rotation ticks, each row followed by its count of ticks:
The counts run from 0 to 505.
[  5  -1  -9 -30 -24   3  -4 -34  -2 -23   1  -5  -4   4  10   8 -17   5
  24 -17 -12   0   6  11   3  -5  10   9  -4  23  -4   4  -2  10  24   7
  -7  22  13  21  36 -23   5  -2  22 -10  -7  10  20]  471
[  4  -1   4 -19 -13 -14   6 -38   8  -4  -6 -18 -29   6  16  -2   2  23
  34   3  -9  -7   2  23   8  -1 -11  -6 -14  -2   3 -20 -12  17   7   0
   8 -16   5   9  21  -4   0  -3   6 -29 -10   6  15]  370
[-21 -10  -4 -11   2 -11 -17 -13 -14 -32   4   1  28  -7 -20  -6 -20  17
 -21  -3 -18  12  -9  -7  20 -18  -7 -10   2   4  -2   5  21  -4  13   7
   3  -5  -6  -9  23  -1  26 -17  -6  11   5 -25 -29]  420
[-18 -16   2  -6   2  -9   6 -25   2  -5   4  -9   2  -5  -6  -9 -15  20
 -13   5 -10   1 -17  10  24 -18 -23 -13  -4 -28  26  -8  10  -4 -14 -12
  34 -13  -4 -21  15   3   5 -21 -15  -7  -5 -14 -37]  353
[ -4  -1  -8   4  21   8  -6  18   4   6   0  16 -15 -13  10  15  -7 -15
   3  17  -3 -19  -3  19  23  -5 -14  19  -5 -11  -3   8  22  19 -18  -1
 -42  33  -7  -4 -25 -31 -23   4  -3   9  13  26  -4]  244
[-24 -16   1   1 -19  17  18  -3  17  -9  -5  -6  14 -15  -7   0 -23  -6
  -3   4  -7   1 -18  13   1 -15  -8   4  -1 -10  20  20  21  14  -1 -32
  25  14  -5 -16  14 -16   3 -18 -17  -7   0   0 -29]  469
[-18   8  22  20   3  -7   8  26  22   8  -3 -14   4 -14  -3 -25  11  -4
 -20 -10  21  -1 -18  -4 -14  -3   2 -10  16 -23  12 -10  12  -6 -41  -4
  17  16   1  -1 -21   6  -1  16 -18 -13 -15   0   6]  279
[-11   5   7  11  33 -20 -28  17  -4  -1   5  17  19 -20  11  -9  13  11
 -12 -13  -3 -15 -10  -4   5  -2 -12  -2   1 -18 -14 -13   2 -19 -29  11
 -24  11   0  -9 -24  -5   7   3   0  21  15 -15  -1]  61
[  0  -5  -7 -15  12   2 -27 -22  -5 -28  -3  17 -15  31 -25   2  -2   6
 -16 -10 -10   5  10 -12   0 -22  -7   6 -13  23  -3  -3  -4  22  32   5
 -27   7   5   7  12  -7   7  -2  18  17  20   2   0]  172
[ 14  -5  -1 -18  16  -5 -14 -40   6   2   3 -14  -7 -10  11  29 -15  22
   3  16  -9 -14  13  27  18 -10 -25  -1   3   6  -2  -4 -11  -6   2 -15
   4 -14   4  -5   4 -14  -8 -18  15  11  -6 -17 -27]  439
[  1  -4  -6   4  32 -11 -23  11   0  14  -7  -7 -23   7   3   9   6   3
  10  17 -12 -32  19  32  28  14  -6  30  -4  -8  -3 -10  14   9  -6  13
 -10   5  14  24 -12 -12  -4   6   7 -13   9  21   8]  75
[ -4  -4  -5  16   8  -6  -8   4  22   0  -5   9 -16  17 -14 -15  11 -20
 -46 -16  17   2 -16 -12 -32 -17   4   3   8  -9  -2 -11  -8  -5  20  19
 -24  22   4   8 -11   4  -4  -3   3   0  -3   8  22]  25
[  3   5  13   4 -21 -14 -27 -21   3 -16  12  -9   3   8 -21   7  -2  19
 -22 -12  21  20  -1 -13 -15 -11  13  -5   6  38 -25 -10   3 -13  10  15
   5  18  13  26  13  11   8   2  24   1 -15  -9   5]  272
[-13 -21  -2  13  34  12  -4  14   0   3  -9  13 -21  23   0 -10   4 -16
 -11  10  -8 -26   0  14   1 -13 -16  14 -18 -26  19  -3  18  14  -6 -21
 -14   6   3  -5 -16 -18 -15  10 -12  -6  28  22  -3]  311
[ 11   0   7  -8  18  -3 -26 -36   3   7  21  11 -11   2  11  18 -15  29
   9  16  -7 -12  15  12  21  -9 -17   3 -17   6 -22  -9   9  -5 -15 -12
 -14  -7  11  18 -23  -5 -10   8  27   0   7  -5  -8]  139
[  7 -13  -5  19  37   3 -15  22   3  16  -4  -9   0 -12  14  13  -2  -1
 -13  23  -6 -35   9  39  23  10  -7  15  -4 -17  -1   2  23  -6 -17  -9
  12  -2   7  13 -18 -14 -18  21   1 -13   5  13 -22]  143
[ -4   0  15  26   6 -14 -11  25   7  -5   7   1   1  21 -17 -37  19  -4
 -24 -16  15   4  -7 -14 -15  -1  20   7  -6   5  10  -9  28  -3 -14  13
 -12  16  22  29  -7  10   5  25  -3  -9   4  21  16]  194
[  3  18  18 -20   2 -16   2  13  18   1 -17 -29 -11 -18  21 -11  11   9
  28 -11   1  -4  -7  18 -18  16  11   5   7   1  35  -6  -8   2 -22 -18
  20  -8  -1  -5   8 -12  -5  22   8 -33 -16  12  -9]  433
[ -1  31  24 -34   2 -30 -22 -30  12 -17  -3 -34 -10 -13   2  11   3  24
   9  -6  12   9  11   2  -8   1  -4   2   6  30  -8  -8 -23  13   1   5
   0   0  -4   4   9  -9  15   0  27   4 -17 -13 -15]  287
[-14  -9  19  -2   8  -1  -5   4  -7 -30   6  21  37 -11  11 -30  -2  12
  -6 -22 -24  12 -20 -16   0  -3   0  -7 -20 -11   5  -4  21 -10 -12 -22
   0  10   8 -21   4  -5  13   1 -11   1  22 -35 -12]  199
[  1   2  -7 -26   4 -10  -5 -48   0 -12  -3  -1 -30   6   9  12  -4  17
  32   5 -19  -3  14  30  20  -6 -21   7 -23   2 -17  -9  -4  12  14   3
  -9  -1  14   8   9 -18   2 -13  21  -3   7   8  10]  86
[ -9  22   3 -26 -29 -22   7  -5   8  -7   7 -26   5 -33  18  -3   0  16
  37 -13  11   8  -9   6  -4  13  15  -3   7  11   4  -1   3  -3 -16  16
  11  22   6   5  21   1   2   1  12 -21 -22   6  18]  418
[-16  -9  17   4 -28  -6   1 -23  28 -18  -5 -31   0   7 -18  -9  17   7
 -18   8   6  12  -8   1 -21 -12   1 -12   4  -1 -12  -6 -20  12  17   1
  32  -5   5  10  11  11  15 -22  -7 -12  -8 -15  -7]  152
[-16  -6  19   5   3   6  11   5   4  -4   3 -11  32 -30  22 -15 -16  14
  10   7 -14  -6  -9  10  11   3  -7  -8 -16 -22  22   2  18 -11 -35 -36
  27   0   1 -11   4 -11  -5   3  -9 -20   3 -11 -24]  132
[  9   4   2 -18  -9  -6  -2 -37   9  19  23   2  -3 -19   7  21 -25  20
  -3  14  23  -1 -10   6   9  -8 -10 -13   5   4  -2  -7   1  -9 -27 -13
  11   3   0  19  -7  -9 -21   4  18  -6 -25 -11 -17]  54
[-15  -3   5   3 -20   5   4 -41  23 -19  -4   6   9   0 -10  -3  -1  -1
 -24 -11   4  19 -25 -22 -30 -25 -11 -12   0   8 -11   3 -21   1  15 -20
  -8  20   2 -12   8  -6  -7 -32   4   8 -10 -24  -7]  320
[ 11  14  -6 -36 -20 -13  -1 -22  -1 -22   2 -12  -3 -13   5  10  -7   8
   8 -29   0  16  -9   1  -9  -3  14   3   9  26  -1   3 -17  -2  32  19
  -8  20   9   1  35 -18   2 -12  15   1 -17   1   0]  403
[-18   3  26  -5  -4 -14 -19 -21   8 -32 -12 -34  -7  28 -32  -6  16  18
  -8   4   0  16  12   0 -17  -1   8   0  -3  22  -2  -5  -8  24  21  -1
  14   1   1  17  17  12  34  -2   9  -5  -1 -14  -4]  220
[ 17   0 -14  -2  18 -20 -13  -8   3  23   3 -11 -27  -2   6  19  -5   7
 -31   9  27 -22 -17  20  18 -20  -8  -1  22  -8  20  -6   2 -16 -12   6
  -2  -5   2   6  -7  -4 -26   5   6  -6 -29  16 -26]  275
[-17  15   7   4  -9 -11   3   7  24  -3 -11 -17  13 -53  11  -1  -7 -10
   5  -6  -2  -5 -13  15 -18   6  -5  -5   9  -5 -34   9 -17   5  -4  17
 -13  33  -4  -7  -8 -24   1 -27  -7  15   5  -9  11]  13
[ -2  -7  13  24  32   2 -13  26   3   2  -4  -3 -18  31 -22 -13  10  12
 -13  14  19  -5  13  17  -2   5   6   9 -17  -5  14  -7  16  17  -4  -5
   7  -3   3  24 -10   2   9  30   0 -17   3  22  -7]  142
[ 11  -2 -10 -18  22  19  -7  -4  -2  12  12  26   1  -4   4  29 -23 -11
  -7   5   6 -17  -1  12  12  -9  -3  15  -9   9  -1   6  16  11 -12 -17
 -24  19   3   8 -15 -25 -22  15  23  13  -2  17 -13]  476
[  9  11  10  11  27   3  -7  20   3   3 -14 -12 -12  -7  17   8   0  -6
  22   3  -1 -23  31  26  -4  23  16  25 -11   8   6   2   1   5  -1   3
 -12  10  11  24  -8 -28 -13  24  13 -15  12  28  10]  228
